First come named turns, each shown by rows before and after it. For each pair of rows after them, which turns, in which order, take the first row to the second? The first pair is done for you.
Govet (before -> after):
4  2  3  1  4  7  -7  -16  -19  -12  10  -6  4  -11  1  -23  5  14  -3  12  24  1  2  13  -2  18  -2  14  4  4  11  -15  -3  -13  -7  -1  -6  11  -7  -12  -15  11  5  -3  -20  15  ->  13  -17  -4  1  -2  9  5  -1  -7  -31  1  -5  -10  -6  -11  -16  -15  8  19  8  14  1  -4  3  -7  15  -5  8  14  15  -6  -7  -2  -7  -10  -2  0  -1  1  -27  -12  -8  5  -6  -8  12
-1  7  4  -4  -3  -5  3  6  -1  9  -6  20  -7  7  2  13  18  -15  1  2  -3  7  -7  0  4  -3  -18  -11  -9  5  5  16  6  -8  -2  2  1  11  5  -2  -2  -13  -6  -9  -1  -12  ->  -2  6  4  -4  -3  -4  2  5  -2  10  -6  20  -6  7  1  13  17  -14  1  3  -4  6  -8  0  6  -5  -16  -11  -9  5  8  16  7  -9  -1  2  0  12  3  0  -2  -13  -4  -8  -1  -12
-19  -2  14  0  11  6  0  -18  23  -6  -11  -5  1  8  2  -11  -2  -4  5  -18  10  -10  -9  -6  4  3  -2  -5  -3  -5  3  22  -6  -4  -5  15  -9  -2  -3  3  -1  -3  4  -12  12  8  ->  -21  4  17  -2  13  2  -5  -20  21  -8  -7  -5  1  4  11  -14  6  -3  2  -14  13  -6  -6  1  2  7  -5  -4  -5  -10  7  17  -3  -9  -5  17  -6  -1  -2  4  -2  7  2  -12  8  8
2  -10  -9  8  0  19  5  -30  -14  0  0  -14  23  -1  -1  -15  -8  17  1  7  9  -19  13  2  -1  -3  20  -4  7  2  9  -18  -4  15  -12  -8  2  8  -7  11  8  9  11  3  -8  12  ->  5  -6  -3  -1  0  5  -1  -20  -9  -25  7  -14  6  -12  11  -21  -6  10  9  16  10  -2  20  10  -10  9  7  -3  10  -5  2  -31  4  9  -11  2  19  -1  2  -2  2  22  2  -1  -9  8
Veva (before -> after):
-5  0  8  -7  3  -4  1  2  13  -4  2  0  -1  7  7  8  6  -1  3  1  1  -4  -6  -9  0  3  -6  -3  0  1  -3  6  6  -6  -2  3  -2  -4  5  4  -8  -2  -8  -14  -1  -2  ->  -5  0  12  -5  5  -1  0  -2  11  -6  4  -5  3  3  10  2  3  2  2  2  4  -6  -4  -7  -1  9  -5  -1  3  2  1  1  3  -6  -1  1  -4  -3  5  3  -7  1  -6  -13  0  2
-3  14  -10  12  7  -13  -1  -14  -5  12  -1  10  6  -4  -10  -20  12  8  -18  7  11  5  19  9  7  -13  16  -13  -16  -9  3  -8  3  -2  -6  2  -6  -5  -5  10  -3  2  -10  -4  -26  2  ->  -3  12  -9  14  7  -12  0  -16  -7  11  -1  5  9  -5  -11  -22  9  9  -16  7  12  3  21  9  6  -10  17  -11  -12  -8  6  -10  2  -2  -6  0  -8  -4  -5  10  -3  4  -7  -3  -27  6
-2  6  -21  -21  -8  9  11  -16  12  -3  -11  -4  26  4  1  7  -6  -6  -11  -21  -17  2  16  6  1  -1  -16  3  -12  12  3  14  -22  14  14  -7  -19  -12  -12  7  0  3  -25  3  -3  -18  ->  -5  10  -20  -23  -10  9  9  -15  16  -3  -10  1  22  4  5  7  -1  -10  -13  -18  -14  3  15  7  0  -2  -18  0  -16  8  1  15  -21  11  15  -5  -17  -13  -10  8  -2  2  -28  -2  -5  -21
1  -6  15  3  10  3  3  -1  -8  -11  4  -4  7  -2  10  2  -10  14  8  12  -2  3  3  5  -16  1  9  3  2  -2  -1  -17  -5  1  -2  2  19  12  3  -7  2  6  1  -1  2  7  ->  3  -9  10  5  8  2  9  3  -9  -9  2  -3  8  1  3  6  -13  17  10  7  -7  3  3  3  -16  -4  11  1  3  1  -5  -14  -6  4  -4  0  17  12  1  -9  3  3  5  6  4  7
tor (before -> after):
-17  2  2  1  -1  1  -7  16  7  6  3  -10  -11  -5  7  1  15  -3  -8  -10  2  -5  -7  7  -1  -4  -15  -8  4  -2  -2  20  2  -1  -2  -1  4  -9  11  5  -21  3  5  -4  -1  -9  ->  -9  -9  -2  4  -1  1  -2  20  8  -3  1  -17  -12  -6  0  2  3  -1  1  -13  -3  -5  -5  3  -5  -1  -16  -7  14  2  -8  17  0  3  -4  -3  3  -12  12  -3  -20  1  10  1  4  -6
3  -7  -6  -2  2  -1  8  12  0  -8  -4  -1  -6  5  -8  6  -9  0  11  -1  -6  0  -6  -4  -1  -5  -4  -1  -1  2  -6  3  0  4  -3  -1  3  0  3  -6  -3  -4  -3  4  6  -4  ->  1  -2  -1  -6  8  -1  6  6  -3  -1  1  5  -5  7  -3  6  -3  6  5  6  -2  3  -5  0  1  -8  -6  5  -8  -5  -2  2  3  2  -5  1  9  6  1  -4  -5  2  -13  1  1  -8
-8  29  -3  12  -15  -10  0  -9  -22  -2  -1  -13  -11  -10  21  -2  13  -20  -6  -3  -9  -2  13  9  -7  -13  -15  0  1  -11  11  10  10  7  1  -8  -8  -7  10  0  -17  19  16  4  0  16  ->  -3  19  -7  16  -18  -10  3  -4  -21  -13  -4  -19  -10  -11  17  -2  2  -20  1  -5  -14  -2  13  7  -11  -11  -14  0  9  -5  7  8  7  11  0  -9  -9  -11  11  -7  -16  15  21  9  5  18

(two turns a pair)
-6  -3  3  -1  6  -6  6  2  11  -7  1  -3  7  0  11  -5  -11  -3  -2  -5  6  18  4  5  -1  12  -7  11  -18  2  -1  -11  1  -6  2  -13  2  -11  -8  5  -10  5  -14  -2  14  -2  ->  -4  -11  -2  3  5  0  10  2  10  -4  -4  -7  12  4  3  -2  -20  0  2  -9  3  12  1  -1  0  9  -4  10  -13  8  -3  -6  -3  -1  -1  -17  -2  -11  -10  4  -6  -3  -8  0  18  0 -> Veva then Govet
-6  -6  -1  -4  10  16  -4  -15  1  11  -2  0  8  7  4  -5  -3  5  -6  12  10  -11  -6  -4  -1  11  4  4  3  -3  15  3  -11  -6  0  -3  -6  10  -2  12  6  5  6  -18  4  9  ->  -2  -17  -5  -5  6  16  2  -4  9  -5  -7  0  -2  6  -2  -1  -18  0  10  10  3  -10  -10  -10  -6  11  0  0  11  3  4  7  -8  -2  -2  -3  0  1  4  1  7  -6  4  -21  12  7 -> Govet then Govet
-12  -8  -12  11  14  -11  -6  12  -10  17  -12  9  -13  10  -12  20  -4  -3  4  1  -11  4  14  2  0  -12  -10  -17  -10  -4  -23  27  11  9  4  -1  -7  -13  -17  -2  -4  -6  -8  14  12  -11  ->  -16  -7  -9  8  10  -9  -11  19  -2  5  -16  8  -20  3  -6  13  -3  -16  9  3  -5  4  14  3  -4  -2  -12  -23  -5  1  -24  28  12  3  12  -2  -8  -20  -9  -2  -3  -11  -3  4  15  -8 -> Veva then tor
2  12  7  -3  14  14  -3  -23  -11  35  3  -3  9  10  1  3  8  11  -18  10  9  -13  -4  12  -3  -14  -1  14  -2  -2  16  -7  -7  -4  -10  4  -1  13  -14  25  -10  23  1  -10  -13  9  ->  12  -17  -4  -1  3  21  16  -2  6  11  -13  -4  -9  21  -23  16  -26  3  12  1  -8  -20  -15  -9  -6  -20  -1  5  16  15  -9  10  -9  7  -15  -2  3  -7  -4  6  -6  -11  2  -13  8  6 -> Govet then Govet
9  -8  1  -1  15  10  -5  -10  -12  -7  3  -6  8  13  12  -14  -10  3  -5  14  17  -8  -6  4  3  10  3  11  12  4  2  -7  -11  8  6  -15  6  -6  -5  -1  1  -1  6  1  6  13  ->  16  -12  -11  -1  7  4  7  3  -11  -2  -4  4  3  22  -8  1  -12  3  -3  2  1  -3  -10  -4  5  -7  4  5  6  6  -10  5  -11  16  2  -13  5  -12  -13  -5  2  -14  6  13  8  3 -> Veva then Veva
1  -11  -12  -9  4  -5  5  4  -11  -12  -2  -3  2  5  -6  -7  -15  1  7  -3  5  -5  -7  1  -12  5  -14  4  13  18  -6  -10  -1  12  -8  -1  -11  4  -9  -8  4  4  14  9  -7  11  ->  -5  0  -6  -9  10  -2  0  -6  -18  5  3  1  11  6  -1  -8  -2  7  -8  -1  12  -6  -5  7  -7  1  -11  8  3  11  4  -12  0  10  -7  1  -13  13  -15  1  3  14  10  10  -15  11 -> Govet then tor
-7  -6  -7  7  -1  1  -7  2  -2  -9  -7  7  5  -6  4  -7  -1  -4  -5  1  12  4  3  0  -4  13  -2  -4  -1  9  0  -9  -1  -4  4  0  -8  -4  7  2  3  -7  15  -3  -1  -5  ->  -3  -5  -1  5  8  -2  -5  -4  -7  -6  1  7  6  -3  8  -3  -3  9  -7  10  12  8  6  3  -4  9  -4  7  -5  1  1  -16  2  -2  -3  4  6  1  4  -2  -2  4  2  -2  -6  -7 -> tor then tor
-8  6  5  -6  7  -5  -13  -23  -5  13  9  -12  24  2  8  -3  7  11  -10  4  2  -10  10  5  4  -3  2  0  -8  2  4  -19  14  -2  -2  -4  -1  -3  2  0  5  -1  -1  -5  -5  17  ->  -8  6  3  -11  -2  -11  -16  -6  7  -11  5  -12  8  -8  9  -6  6  -8  -1  1  1  -4  12  6  -4  7  -3  -9  -2  6  -4  -19  17  -7  5  -2  -1  -16  13  -9  5  -6  5  -11  1  17 -> tor then Govet
-10  10  -2  2  -3  3  2  -4  -6  24  -6  9  3  11  -4  8  10  -3  -7  -7  10  3  -2  -5  11  -29  6  -1  -15  -3  -1  16  14  4  -6  -3  -5  10  -20  22  1  -8  -2  -2  -5  -9  ->  -11  -1  -8  6  -16  6  3  8  4  2  -17  -5  -2  2  -8  -1  -3  -18  7  -15  9  -3  -3  -12  5  -14  9  -12  3  15  -5  18  8  3  3  -10  -17  -3  -10  15  6  -20  17  -4  7  1 -> Veva then tor
-3  -3  -9  -7  9  8  9  -6  -8  6  2  -3  6  3  -10  -14  4  4  -17  -3  6  1  0  -4  -1  3  -5  -1  0  -3  4  12  -16  -10  -2  -16  -5  2  -13  3  -2  9  7  1  -3  1  ->  -2  -1  -6  -10  10  0  5  0  -5  -9  5  -6  -1  -5  -3  -18  4  2  -13  1  7  11  4  2  -6  13  -10  -1  3  -5  1  3  -13  -14  -1  -11  3  -3  -8  -5  -3  18  5  0  -3  1 -> tor then Govet
14  -5  -3  4  2  -21  0  8  5  -3  4  9  0  9  1  4  0  6  -5  -10  -7  12  8  21  -5  -17  -15  11  10  -6  -5  -5  -7  -8  -3  2  18  -9  -2  -25  17  13  4  13  10  -4  ->  8  -3  -3  4  -1  -14  3  10  8  9  -1  22  -1  18  -6  11  6  1  -8  -13  -8  6  0  15  1  -28  -11  6  1  -5  -5  11  -6  -6  -3  -1  15  -9  -3  -16  19  -1  2  8  12  -9 -> Govet then Veva
-6  -11  4  15  -3  -2  -2  5  10  8  -2  -8  -4  8  -23  -7  -21  8  11  -2  -2  1  2  -8  4  2  -8  0  3  7  0  10  -12  10  -9  1  -5  0  1  0  0  -4  10  5  2  11  ->  -7  1  6  15  -1  -7  -7  -1  0  18  5  -7  4  5  -18  -9  -8  14  -2  -3  1  4  6  0  5  4  -7  4  -4  0  8  4  -11  9  -9  3  -9  7  -4  6  -2  10  11  13  -8  10 -> Govet then Veva
-4  16  -16  4  -5  3  -15  5  -7  -4  -2  2  1  -15  9  -7  16  -27  -6  -5  9  5  9  12  0  18  3  -1  -6  0  4  4  -8  -3  6  -4  -15  -4  2  5  4  1  22  -3  1  14  ->  8  -3  -22  13  -2  9  -3  -1  -12  -3  -3  -10  11  -9  -4  -4  -8  -10  3  -10  0  -2  8  3  -1  14  7  8  5  6  1  1  -16  9  -2  -8  -16  -1  -5  -2  7  -3  26  10  5  21 -> tor then Govet
3  8  -29  -15  -13  7  9  22  -1  4  2  5  0  8  -6  -4  8  -14  -12  -12  -20  4  -18  0  -11  -12  4  -3  -3  8  -1  7  13  0  25  -8  8  11  6  5  -4  -9  0  11  -28  8  ->  5  9  -28  -11  -7  8  8  13  -10  12  8  0  9  9  -5  -5  6  -3  -15  -10  -19  3  -15  2  -9  -11  6  4  -3  6  5  0  11  4  23  -9  8  18  0  6  -5  1  0  19  -32  12 -> tor then Govet
-15  11  -2  -2  -8  -12  -11  6  2  -14  -6  -9  -12  -12  -1  -6  14  -12  -3  -5  3  6  3  10  -8  12  -3  -4  -3  5  -1  0  -2  -1  7  1  -12  0  12  1  -9  8  9  7  -13  4  ->  -9  4  -6  4  -8  -9  -7  4  -1  -14  -6  -18  -6  -13  -6  -6  7  -6  -1  -9  0  3  4  8  -8  12  -1  -3  3  9  -1  -2  -6  3  5  -3  -16  2  8  0  -7  8  16  15  -12  9 -> Veva then Veva
11  -6  6  14  -5  1  15  10  -3  20  -21  17  -11  31  6  23  -17  11  20  -2  -9  4  -1  -15  3  -23  15  6  13  0  0  0  11  10  -20  -14  13  8  -11  -19  4  -17  -7  -7  17  2  ->  -9  21  6  18  -18  2  -4  8  -5  37  -24  18  0  16  17  6  18  -11  -4  -12  7  -2  2  -5  9  -11  23  -7  6  3  20  5  5  -3  -3  -19  -16  11  -11  6  8  -9  17  -9  13  10 -> Govet then tor
2  10  2  1  4  0  2  -15  -4  12  10  9  4  2  3  2  8  15  -5  8  2  0  3  2  1  -9  -1  9  -10  -8  12  -5  8  5  -3  2  2  11  -14  10  -5  9  -13  4  -10  -4  ->  -5  16  0  -3  -11  -9  -5  4  10  -11  5  10  -12  -14  10  -6  18  -13  3  2  4  6  4  5  -6  4  -6  -7  -4  -3  7  -2  10  -4  10  4  -4  -6  1  4  -3  5  -2  -6  -4  -4 -> tor then Govet
0  -6  11  3  10  1  -3  -5  0  -15  7  -5  8  -7  11  -2  -13  6  8  8  13  -4  10  7  3  12  -6  -4  13  -9  1  -14  7  4  -4  5  8  2  5  -6  2  14  -9  -10  -7  10  ->  9  -16  -3  9  5  -1  10  2  -4  -10  1  -4  11  0  -8  10  -23  10  11  -5  -2  -3  6  -1  4  -1  -2  -5  15  -3  -9  -8  3  14  -10  3  4  0  -4  -11  5  6  -1  6  -2  7 -> Veva then Veva
-5  3  4  9  14  0  -4  -2  -12  -4  -4  0  4  1  12  -6  -3  3  -9  4  1  0  0  -2  6  1  11  7  0  -1  7  -6  -5  -6  3  2  0  8  7  15  -1  7  3  4  -3  0  ->  -2  1  2  8  10  -4  -5  8  -6  -18  -7  -2  -5  -5  13  -8  -5  -6  -2  2  0  3  1  -2  1  7  8  1  5  3  2  -6  -5  -10  5  4  0  1  15  7  -1  4  5  1  1  0 -> tor then Govet
4  -4  -1  7  -13  6  -16  -12  -1  -14  -13  2  1  10  -21  -1  -27  10  2  1  -15  -13  13  -1  6  -14  -5  -6  0  -12  -4  -2  13  30  27  0  12  4  2  -6  4  -28  7  7  7  2  ->  -7  14  5  5  -9  5  -24  -20  -8  4  -7  11  7  10  -12  -2  -4  11  -17  3  -8  -11  14  7  13  -18  -3  -5  -15  -24  6  -3  15  24  29  2  7  12  -2  9  1  -18  2  6  -3  -1 -> Veva then Govet
-4  12  3  7  -3  -4  6  -4  0  24  -6  13  -2  10  16  4  12  -8  -9  -6  2  0  6  -1  10  -4  -5  -1  -9  -2  -8  7  -2  0  -1  -1  5  7  -1  7  5  -1  -10  -10  0  0  ->  -5  15  2  11  -7  -8  0  -2  0  19  -7  5  2  1  19  -5  14  -13  -9  -10  5  0  10  3  7  6  -3  -5  -4  1  -4  3  -5  -3  3  -2  -4  5  1  9  6  5  2  -5  1  7 -> tor then Govet
6  -15  -8  3  -2  4  8  2  3  -5  -2  -8  -2  3  -9  7  -20  2  8  -2  -12  -4  0  -2  -3  -2  0  2  11  6  -11  -4  5  10  -5  1  3  1  1  -11  -1  -4  -2  6  3  4  ->  -3  3  -6  3  1  6  2  -10  -4  24  0  2  10  8  -6  7  2  4  -13  -3  -6  -6  -3  2  6  -10  6  2  -4  -2  2  2  4  7  -5  0  -5  12  -9  7  -1  1  -2  6  -7  0 -> Veva then Govet
-4  14  6  0  -1  -22  2  -3  -1  14  13  -1  -3  -8  24  1  15  4  -11  -1  -3  11  1  5  1  -11  1  1  -1  0  15  -11  2  -15  6  1  5  13  -5  3  7  15  -1  2  -11  -1  ->  6  -5  -6  6  -10  -20  10  9  3  -7  3  -17  -5  -13  12  0  -7  -1  6  -14  -12  6  1  -4  -7  -3  5  -4  17  16  4  -11  -5  -9  8  -5  -3  1  1  -9  13  3  16  9  1  8 -> tor then tor
-11  -6  0  4  2  9  -5  5  4  -9  -19  -1  2  4  -8  -8  -5  -21  11  11  5  -2  8  -14  -1  -3  -11  -6  9  -1  9  7  12  -9  8  -2  -1  -13  0  -2  -8  -21  -15  -16  1  0  ->  -9  -7  0  11  9  15  -4  -11  -6  12  -15  -4  17  12  -12  -8  -7  -5  1  13  5  -10  8  -13  4  -10  -5  5  5  -4  16  6  9  -4  5  -5  -5  0  -11  5  -9  -15  -15  -8  -4  2 -> tor then Govet
7  -8  1  8  9  8  6  -14  -2  4  6  -8  8  2  -1  3  -12  21  2  10  -4  -9  -2  -3  2  1  6  12  3  0  2  -4  -9  10  0  1  9  10  -2  -6  -1  4  -6  3  -3  5  ->  0  5  0  4  5  7  4  -11  -2  21  5  7  5  9  -3  8  8  13  -10  8  -2  -7  -6  -1  8  -10  7  7  -11  -6  5  7  -7  6  3  3  5  11  -5  4  -2  -1  -9  0  -8  -5 -> Veva then tor
13  -4  -18  4  -3  -9  0  2  -12  0  -1  -18  7  -6  -8  13  -5  -7  8  -15  -8  8  14  -4  3  -14  3  2  3  9  -11  2  4  -9  -5  2  -11  -6  -12  -19  -10  6  18  20  -9  5  ->  9  6  -12  4  1  -12  -5  -5  -17  11  5  -15  12  -7  -1  12  6  -3  -2  -10  -2  9  18  4  5  -14  3  7  -6  2  -3  -4  5  -12  -5  5  -10  0  -15  -13  -14  15  14  19  -17  3 -> Govet then tor
1  -13  10  -1  8  6  -2  -13  2  -8  3  -3  -7  -1  6  -4  -12  5  12  12  6  0  -1  -4  0  8  -1  10  5  -3  4  -9  0  -2  -2  0  11  4  5  -3  -4  1  -6  -9  1  4  ->  3  -19  3  3  5  11  5  -13  2  4  -3  0  -2  8  -7  2  -18  8  12  5  -1  -7  -6  -11  5  -2  4  7  5  2  1  1  -2  4  -4  -4  4  6  0  -1  -1  -11  -1  -4  5  3 -> Govet then Veva
4  -1  17  5  -14  -10  -4  11  -1  -11  -1  5  -7  2  4  2  6  -2  -4  -5  8  4  -2  1  1  8  1  -6  5  1  -12  4  15  5  -1  1  -3  -3  13  -7  -7  9  2  -7  1  -10  ->  7  -8  12  11  -14  -1  3  4  -6  1  -6  4  2  10  -7  6  -1  5  -7  -12  4  -6  -6  -6  6  0  8  -6  6  6  -10  14  10  12  -4  -6  -11  0  8  -2  -4  0  6  -4  4  -9 -> tor then Govet
-8  -11  7  7  -5  10  -3  -12  2  5  6  -12  13  5  -7  4  -2  2  -2  26  12  -28  -7  -2  1  7  2  1  2  9  -3  14  9  -8  0  -16  -18  1  1  7  0  -8  -4  -10  4  0  ->  -10  -3  9  5  -8  0  -9  -6  5  -8  8  -15  7  -7  1  -4  4  -8  -2  26  15  -20  0  4  -5  19  -2  -3  3  7  -3  8  11  -15  6  -13  -19  -4  9  3  -1  0  1  -13  3  1 -> Govet then tor
10  -17  0  1  -2  10  8  -2  9  -17  0  -9  0  4  1  -2  -25  1  28  3  -3  -10  -12  -9  -3  0  -2  -9  12  18  -4  5  -8  2  4  -11  -4  -18  9  -3  9  -23  7  -3  8  10  ->  11  -11  9  -1  15  12  9  -23  -4  6  14  -2  11  14  7  5  -23  26  15  16  -2  -7  -9  -4  3  -12  -3  8  -2  0  2  -3  -5  5  -5  -7  12  -1  -4  3  2  -7  -16  1  -5  5 -> tor then Govet
-1  14  -5  -3  -11  -17  -6  10  -3  5  -3  9  -1  -9  0  -5  18  -18  -8  -14  5  8  3  3  0  6  -2  -5  -10  -8  2  -4  -5  -2  8  6  -11  -7  0  1  -4  7  10  6  -3  -2  ->  6  0  -14  5  -12  -10  3  7  -6  5  -8  0  8  -5  -12  -3  1  -9  -1  -22  -2  1  1  -5  0  4  4  -3  1  1  1  -2  -12  8  5  0  -19  -4  -6  -2  0  0  20  16  3  4 -> tor then Govet
13  -9  1  6  -11  -12  7  11  1  -27  8  -7  -2  -3  5  0  -6  12  -1  -12  3  8  12  12  -18  23  -3  1  10  -7  -10  -3  -8  5  -7  7  6  8  17  -20  -12  4  15  17  -6  -7  ->  13  -19  0  7  -10  -1  16  13  7  -18  1  5  -6  12  -7  11  -15  14  3  -11  -4  2  2  0  -11  6  -1  -3  7  -4  -17  12  -7  10  -12  3  10  6  15  -18  -10  -16  6  12  0  -15 -> tor then Govet
-5  0  -5  5  0  9  2  -5  -5  26  -5  4  16  11  -9  4  4  6  -7  -8  -5  -9  -8  -1  3  -8  6  7  2  4  6  8  -7  3  0  -3  -10  10  -4  12  5  -2  6  8  -2  2  ->  -1  5  3  -1  3  -8  -7  -3  -7  -1  8  -6  7  -7  11  -6  8  6  -4  2  0  7  5  12  -9  11  -5  14  8  -4  6  -16  0  -5  2  7  5  6  4  -2  -1  23  1  8  -8  5 -> Govet then Veva
2  -8  -8  0  -5  -4  -1  7  5  -5  -10  4  -3  -4  -5  1  -1  -8  10  -7  -1  3  -3  -1  -3  0  0  -5  -4  7  -4  7  2  0  4  -2  -11  -7  -1  -4  0  -4  9  12  6  5  ->  -4  -2  -4  -6  -4  -4  -6  8  9  -7  -8  8  -7  -5  2  -1  6  -13  8  -1  4  3  -3  2  -4  3  -3  -7  -7  5  -1  6  6  -7  7  0  -7  -8  3  -1  -2  -1  2  1  4  2 -> Veva then Veva
-6  6  8  -3  5  4  6  -1  5  10  3  15  -2  1  -2  7  11  3  -12  15  -19  -3  4  -3  -2  6  -1  -2  -1  4  6  -7  -1  5  -5  6  14  7  12  15  -6  23  -1  -7  -4  -17  ->  -4  0  8  1  6  6  7  -7  2  8  3  7  6  -2  -3  3  3  10  -10  14  -17  -8  6  -4  -3  12  3  2  5  7  10  -14  -5  7  -4  4  11  11  11  14  -6  26  5  0  -4  -10 -> Veva then Veva
-4  5  6  -7  2  -4  1  -2  -8  18  -2  5  -4  5  1  5  4  7  -8  -1  2  -1  -3  0  3  -9  2  2  -9  -7  4  6  2  2  2  6  5  2  -3  0  0  5  -10  4  -3  -5  ->  -6  6  5  -11  -4  -6  -1  9  0  6  -6  8  -14  1  2  3  6  -7  -3  -3  2  3  -4  -1  0  -5  -1  -6  -6  -4  -2  9  4  -3  7  7  4  -6  4  -3  1  -2  -8  -2  1  -7 -> Govet then tor
-3  16  3  3  0  -3  -4  -3  -8  26  0  5  14  4  -3  -8  21  2  -20  2  2  0  0  9  4  -8  4  1  -14  -6  8  2  -1  6  -1  1  -6  4  -6  14  2  10  -1  1  -9  -9  ->  6  3  5  -5  -2  -16  -3  16  5  -18  1  1  -12  -8  3  -9  4  -8  3  9  -4  14  3  9  -12  5  -10  -1  -1  -6  -8  -9  6  2  0  9  14  -13  9  -10  -2  9  -10  -6  -2  -11 -> Veva then Govet
0  -9  4  -4  2  9  -4  -19  -9  8  -3  -9  9  -9  8  -8  -6  8  -8  5  11  -7  3  1  1  12  11  2  0  8  15  5  -3  2  8  5  -10  12  5  6  -3  1  -8  -2  -6  6  ->  -2  -5  8  -12  0  1  -6  -11  -2  -7  0  -6  -4  -14  16  -10  -1  0  -3  10  12  3  6  6  -3  18  3  0  0  3  10  3  3  -4  9  11  1  5  13  -1  -6  4  -16  -8  -6  2 -> Govet then tor
